(in the rows, 128 means zero)
These points lie on a tree of bent strands in 37 dimensions: the strands fork, and no path loops back.
Z_119: [128 179  88 165 117  94 116 146 143 116 164 130 132 124 149 184 130 107
  97 118 139 160 148 130 148 119 106 119 127 106 115 145 146 161 110 142
 134]
Z_309: [133  85 161 130 173 149  86 137  92 153 102 122  88 133  71  90 167 120
 119 182  52 116  51 110 111 165 146 107 118 225 141 119 139 128 144 150
 105]
Z_897: [132 120 101  98 149 158 146 108 110 121 122 108 153 151 140 162 151 138
 159 143 123 137 131 124 117 100  82 114 130  90 176  70 104 109  72  66
 117]
Z_643: [155 122  92 176 131 110 110 157 148 117 175 153 136 161 151 164 118 102
  93  93 122 147 176 121 176 118  75 121  80 112 116 139 179 172  82 148
 134]
Z_588: [135 117  98  93 146 160 152 108 111 117 124 108 156 152 137 164 150 134
 161 142 127 134 134 125 121 100  82 114 129  91 175  68  99 108  67  66
 118]
Z_831: [130 128 109  83 121 145 138 111  96 120 141 105 153 126 122 180 149 113
 177 110 120 132 149 134 112 107 122 114 107  91 161  76  92 110  81  75
 146]
Z_231: [109 149  98 134 158 156 148  99 126 146 121 122 139 126 164 143 116 185
 140 172 108 161 111 133  88 110 110 132 144 103 140 114 139 119 129  99
  97]
Z_616: [105 104 134 143 108 112 103 169 140 155  34 165 124 120 117 194 105 181
  57  91 123 111 112 178 137 105  76 113 158 145 196 120 128 112 189  96
 127]
Z_19: [137 115  95  91 145 161 156 108 112 115 124 107 158 152 135 165 150 132
 162 143 128 132 134 125 125 100  82 114 128  91 176  68  94 106  65  66
 119]
Z_868: [120  72 170 147 166 107 168 201 199  83 179 147  87 191 140 144  69 104
 179  70 190  33  92  55 170 170  81 111 123 135 109 110 102  95 146 140
 141]
Z_158: [115  93 152 118 162 137 147  66 152 102 106 147  75 172  95 120 119 127
 133 116 185  84 125 108 178  88 174 121 147 111 106  53 164 160 130  99
  87]
Z_318: [183 140 190 129 109 146 155 132 125 125 141 123 182 122 137  67 111 131
 111 108 163 116 143 145 108 174 124 162 158 164 106 182 131 115 156 150
 168]
Z_92: [102 147 135  96 142 127 101 141 105 165  88 104 133 100 144  94 127  97
 138 118  65 153 109 158 108 147 162 148 148 148 151 169 113 100 129 137
 103]
Z_177: [174 126 189 145 102 138 153 128 121 116 138 116 182 127 136  76 113 138
 104 107 160 119 140 147 112 170 119 161 139 169 114 179 143 119 151 156
 165]
Z_883: [ 90 109 148 110 143 158 102 147 107 129  49 120  99 105  96  90 144  85
 150 193  77 127  98 167 118 164 156 145 134 172 159 133 100 116 136 168
 126]
Z_662: [143 146  91 172 124 104 112 155 144 116 171 144 135 145 151 175 124 104
  94 103 132 153 162 125 167 118  88 120 100 108 116 143 167 171  93 146
 136]
Z_499: [ 98 155 111 125 114 130 109 132 135 117  97 112 120  98 133 134 147 105
 116 162 108 143 110 147 111 141 151 132 150 127 123 139  88 110 141 160
 119]
Z_61: [188 149 190 117 114 151 153 133 129 133 141 131 178 118 139  59 109 127
 119 109 165 115 146 143 105 174 128 160 173 158 100 182 119 114 159 148
 172]
Z_881: [104  92 146 142 109 118  97 172 136 148  28 164 118 120 112 196 107 172
  62  87 132 101 113 185 149 106  89 118 160 141 199 113 131 117 179  89
 125]
Z_476: [186 157 186 110 123 154 156 130 134 135 142 146 175 117 150  58 118 123
 129 103 162 123 150 144 107 163 134 155 177 141  90 174 117 112 152 145
 177]
Z_707: [101  73 164 113 137 129 152  95 177  83 141 153  83 202  92 136  91 134
 150 102 192  72 100  94 175 111 157 106 136 129  97  72 128 144 164 120
  90]
Z_935: [105 202  84 138  92 102 129 122 147 114 142 113 129  93 159 157 133 135
 108 152 121 168 129 135 102 112 138 116 154 105 102 147  88 101 161 139
 104]
Z_398: [178 145 126 149 106 145 168 127 147 121 169 187 164 152 118  75 136 114
 136 103 133 154 169 114 172 139 120 134 113 103 106 165 160 143  80 150
 162]
Z_840: [114 208  83 140  94  96 122 127 145 114 150 113 127  94 155 170 140 112
 101 140 132 168 134 138 110 123 138 118 160 109 106 148  93 108 148 142
 112]
Z_413: [150  95 171 158  94 119 121 115 127 117 132 113 165 137 134  99 124 163
 118 100 148 122 134 153 129 136  97 146  98 169 135 162 159 137 149 158
 157]
Z_96: [126 182  88 163 117  93 117 146 142 116 164 129 132 122 150 184 132 108
  98 120 140 161 146 130 146 119 109 119 130 106 114 146 143 157 112 142
 133]
Z_768: [110  94 167 115 164 156  92 141  99 140  72 118  83 121  79  84 168  98
 146 186  58 122  70 134 107 167 154 130 124 204 151 123 128 122 138 158
 112]
Z_361: [177 116 109 175 119 113 116 144 149 122 173 157 140 157 131 136 102  95
 104  99 126 152 171 106 185 136  76 126  79 113 107 145 178 167  74 145
 139]
Z_166: [131 166 121 109 134 111 102 140 113 184 103  96 154  76 157 110 109 118
 114  87  90 154 106 134 119 154 178 137 154 126 137 172 111 102 131 129
  95]
Z_213: [116 100 151 121 172 137 145  66 140 103  97 148  70 159  94 113 129 125
 130 122 185  90 134 115 178  88 182 130 151 102 112  46 174 166 117  92
  91]
Z_357: [ 98 154 110 125 113 131 109 132 135 117  97 113 120  98 133 134 148 105
 116 162 108 143 111 148 111 141 151 132 150 128 124 139  88 111 141 160
 118]
Z_696: [ 86 145  92 164 156 150 152  76 146 169 137 125 124 120 157 129  90 196
 117 186 101 166  93 120  86 112 112 142 142 116  88 147 142 131 167 128
  88]
Z_51: [ 80  94 111  78 101  69 140 111  83 161 134 100  75  85 134 134 138 123
 161 180 161 105 139  48 116 120 146 144  72 108 131 159  89 127 122 122
 131]
Z_216: [145  89 159 149  95 121 106 112 133 123 135 110 160 132 125 105 130 171
 129 100 141 112 130 158 134 124  89 142  88 167 139 159 157 141 154 151
 151]
Z_234: [ 83  85 133  93 118 107 122 136  97 137  84 115  84  97 116 121 136 105
 155 200 113  98 120 104 114 134 157 152  90 144 145 148  96 117 132 137
 138]
Z_572: [ 94 118 115 162 138 138 110  96 131 173  98 126 104 111 135 158 105 184
  90 156 103 124 107 127  84 128 116 153 162 124 126 123 134 122 160 123
 103]
Z_76: [162 117  94 175 132 112 110 156 148 117 174 155 136 163 149 158 115 100
  94  92 120 146 177 119 179 120  72 121  77 113 115 140 181 171  80 149
 135]
Z_947: [ 87 140  92 168 161 151 151  73 145 174 137 123 124 119 159 124  90 195
 114 189 101 170  88 116  81 113 110 143 144 112  85 147 148 129 165 127
  90]
Z_217: [115 105 154 122 181 135 144  72 129 100  91 152  63 146  90 104 137 124
 126 130 186  95 141 121 177  93 193 141 155  96 119  38 181 172 107  88
  96]
Z_424: [121 165 109  88 116 122 109 160  82  90 176  66 159 115 123 174 122 142
 177  85 103 133 171 145  50  74 189 117 103  52 163  69  98 132 128  55
 154]
Z_887: [ 98 153 111 125 113 131 108 132 135 118  97 113 121  98 132 133 148 105
 116 162 108 143 110 147 111 141 152 132 150 128 123 139  88 111 141 160
 120]
Z_383: [177 130 189 141 105 140 155 129 123 119 139 117 182 125 136  72 113 136
 106 108 160 118 141 145 110 171 120 161 145 168 112 181 140 117 153 154
 166]
Z_509: [181 138 190 131 108 145 156 132 125 124 140 122 181 122 136  68 112 131
 110 109 161 116 143 145 108 174 125 162 156 164 106 181 132 115 155 151
 168]
Z_978: [140  81 151 145 171 147  83 142  85 167 113 126 104 140  72  96 155 131
 108 173  67 114  53 112 118 157 138  85 116 232 137 120 134 120 146 150
 109]
Z_697: [116 102 153 121 176 136 145  69 135 103  94 149  68 153  93 110 132 125
 127 125 185  92 137 118 178  90 186 134 153 100 115  42 177 169 111  91
  93]
Z_761: [ 90 110 149  91 149 153 106 147  97 139  53 121  97 111 104  80 146  78
 160 182  61 138 104 170 110 161 152 146 136 183 164 139 112 109 134 161
 126]
Z_451: [180 142 124 153 104 141 163 128 149 122 171 186 161 153 113  77 132 109
 136 103 132 156 169 109 178 141 116 134 108 104 107 165 162 147  75 150
 158]
Z_629: [125  89 165 123 171 151  89 137  95 148  93 120  83 129  73  87 171 112
 129 184  52 118  57 115 107 166 150 116 120 218 144 120 137 127 142 152
 106]
Z_705: [142 185 102  82 103  98 101 172  90  90 167  81 145 105 114 177 101 159
 181 104  78 121 179 142  14  91 203 141  95  19 146  75 123 149 147  51
 166]
Z_144: [ 82  88 143  99 130 131 115 143  99 134  63 120  86 104 106 106 138  94
 156 203  92 106 110 133 115 146 160 153 104 162 152 143  98 116 135 151
 136]
Z_4: [ 94 191  88 139 104 109 141 116 149 121 137 118 131 102 156 150 119 164
 118 163 107 165 121 133 100 102 129 118 143 106 102 146 100 112 169 134
  96]
Z_596: [130 174 103  84 112 115 107 168  86  86 174  68 156 114 120 174 112 152
 177  92  94 130 174 144  33  77 197 125 101  36 159  70 106 139 136  50
 157]
Z_198: [ 93 119 116 161 138 137 109  98 132 174  95 128 103 110 134 160 106 184
  89 154 105 122 108 128  84 127 115 154 163 126 128 122 134 121 162 124
 104]
Z_201: [134  91 136 173 151 152  72 157 103 182 119 123 136 155  83 100 153 130
 124 129 119 114  64 127 131 126 123  29 116 225 129 118 130  89 137 141
 126]
Z_400: [ 72 107  97  66  94  56 158  90  75 180 162  94  69  83 143 129 144 130
 167 167 187 119 148  17 118 113 143 141  65  93 119 169  80 140 111 119
 127]
Z_241: [142 114  91  77 130 160 164 105 114 114 127 111 162 143 126 176 150 119
 173 134 132 127 143 130 132 110  93 114 118  93 170  71  84 101  59  72
 134]
Z_644: [128 129 107 105 154 156 138 109 108 127 120 109 148 147 147 158 148 147
 157 146 118 143 128 127 106 101  86 118 132  91 173  73 117 115  84  67
 110]
Z_426: [ 91 113 143 113 140 155 102 145 111 125  54 119 101 105 101  96 145  87
 143 188  81 128  98 163 118 162 155 143 135 166 154 133  99 116 136 167
 126]
Z_786: [152 128  92 175 130 109 110 157 146 117 174 150 135 157 151 167 120 102
  93  95 125 148 171 122 174 118  79 120  85 110 116 141 176 171  85 148
 135]
Z_525: [205 164  63  51 117  91 144 136 160 203 158 133 130  54 187 131 132 130
  96  56 111 162 128 100 159 161 167  80 163 143 118 128 126 127 148 145
 113]
Z_296: [175 151 135 140 113 150 175 127 144 119 164 184 170 145 129  71 145 121
 136 100 134 149 168 127 159 134 131 135 126 104 102 164 153 135  92 149
 166]
Z_247: [110 206  82 136  87 101 122 123 145 113 145 111 126  90 157 164 139 119
 101 145 129 167 132 138 104 120 143 118 161 108 102 148  82  95 157 143
 105]
Z_765: [176 155 162 122 125 154 174 126 138 121 152 166 176 128 149  68 144 127
 133  97 145 137 160 145 128 139 141 144 151 117  90 165 138 119 122 145
 174]
Z_858: [107 103 156 124 164 136 135  89 130 105  83 158  65 139  97 115 132 132
 122 119 181  94 134 132 178  96 183 143 155 106 131  51 173 159 112  93
  99]
Z_332: [118 203  84 151 108  90 122 134 143 115 157 119 131 105 151 180 137 109
 101 132 138 166 139 135 125 121 124 118 151 108 112 148 118 134 131 139
 124]
Z_328: [ 95  96 154 133 132 133 117 127 133 119  60 165  79 126 109 148 116 149
 105  98 164  92 121 157 170  99 149 145 156 126 161  84 153 127 132  92
 108]
Z_601: [184 156 184 111 124 153 160 130 134 132 143 148 175 118 151  61 123 124
 130 101 160 125 151 146 110 159 135 153 172 138  89 171 121 113 147 144
 176]
Z_386: [ 98 142 137  93 142 130 101 142 104 161  84 107 128 104 139  92 131  92
 143 127  62 152 109 161 106 148 159 148 146 154 153 165 114 102 129 140
 107]
Z_780: [ 80  95 111  77 101  68 141 110  83 162 135  99  75  85 135 133 138 123
 162 179 162 106 139  47 116 119 146 144  72 108 131 159  88 127 121 122
 130]
Z_50: [174 155 150 129 120 153 177 127 140 120 157 174 174 135 143  69 147 126
 135  98 140 141 165 139 140 135 139 140 141 110  94 163 145 125 110 146
 171]
Z_222: [141 117  96  78 128 156 158 105 110 116 129 111 159 139 125 177 150 117
 175 130 129 127 144 130 129 111  98 115 115  93 167  73  86 102  63  73
 137]
Z_694: [144  89 158 148  95 122 104 111 134 123 136 109 160 131 123 106 132 172
 131 101 139 111 128 159 134 122  88 142  87 168 140 159 157 142 155 150
 150]
Z_700: [149 133  92 174 128 107 111 156 145 117 173 149 135 153 150 170 121 103
  93  98 127 149 168 123 171 118  82 120  90 110 116 141 173 171  87 147
 136]
Z_959: [ 94  70 177 119 137 114 158 138 186  72 166 160  86 207  97 141  79 134
 167  89 197  63  86  82 171 144 140 104 131 129 100  82 105 132 167 129
 107]
Z_620: [176 116 108 174 120 114 115 145 149 121 172 156 140 158 131 138 102  95
 104  99 126 151 171 108 184 135  76 126  79 112 107 144 178 167  75 145
 138]
Z_508: [ 98 194  87 138 101 107 138 118 149 119 138 117 132 100 158 151 122 157
 116 161 110 166 123 133 101 104 131 117 145 105 102 146  97 109 167 134
  98]
Z_267: [137  82 141 135  98 131  88 110 142 132 142 100 156 120 108 113 146 178
 143 105 124  92 118 168 135 111  78 140  76 165 145 157 157 146 164 138
 139]
Z_159: [101  73 180 132 150 106 164 174 190  75 176 157  87 200 114 142  75 125
 176  78 196  51  85  69 168 166 116 107 128 127 106  92  98 119 154 133
 126]
Z_983: [133  91 137 174 151 153  72 158 105 184 119 123 137 156  83 101 154 130
 124 129 120 114  64 127 132 126 122  28 117 224 129 117 129  88 137 141
 126]
Z_633: [129 174  89 165 118  95 115 148 142 116 167 132 132 127 149 184 129 107
  97 116 138 159 149 129 152 118 104 118 123 106 115 145 150 163 107 142
 135]

For each line, walk along the strands from its first point to the rest, and write how the paths branch: one pair of brackets for each fork, around the two groups it splits, the group holding the point that comes earlier in the line first. The first line is done for you.
Z_51: Z_413 Z_166 Z_158 Z_400
(((Z_413 Z_158) Z_166) Z_400)
Z_19: Z_92 Z_309 Z_424 Z_786
(((Z_92 Z_309) Z_786) Z_424)
Z_780: Z_616 Z_400 Z_601 Z_978
(((Z_616 Z_601) Z_978) Z_400)
Z_572: Z_96 Z_768 Z_881 Z_780
((Z_96 (Z_768 Z_780)) Z_881)
Z_398: Z_400 Z_50 Z_166 Z_159
(((Z_400 Z_166) Z_159) Z_50)
Z_328: Z_51 Z_707 Z_309 Z_509
(((Z_51 Z_309) Z_509) Z_707)
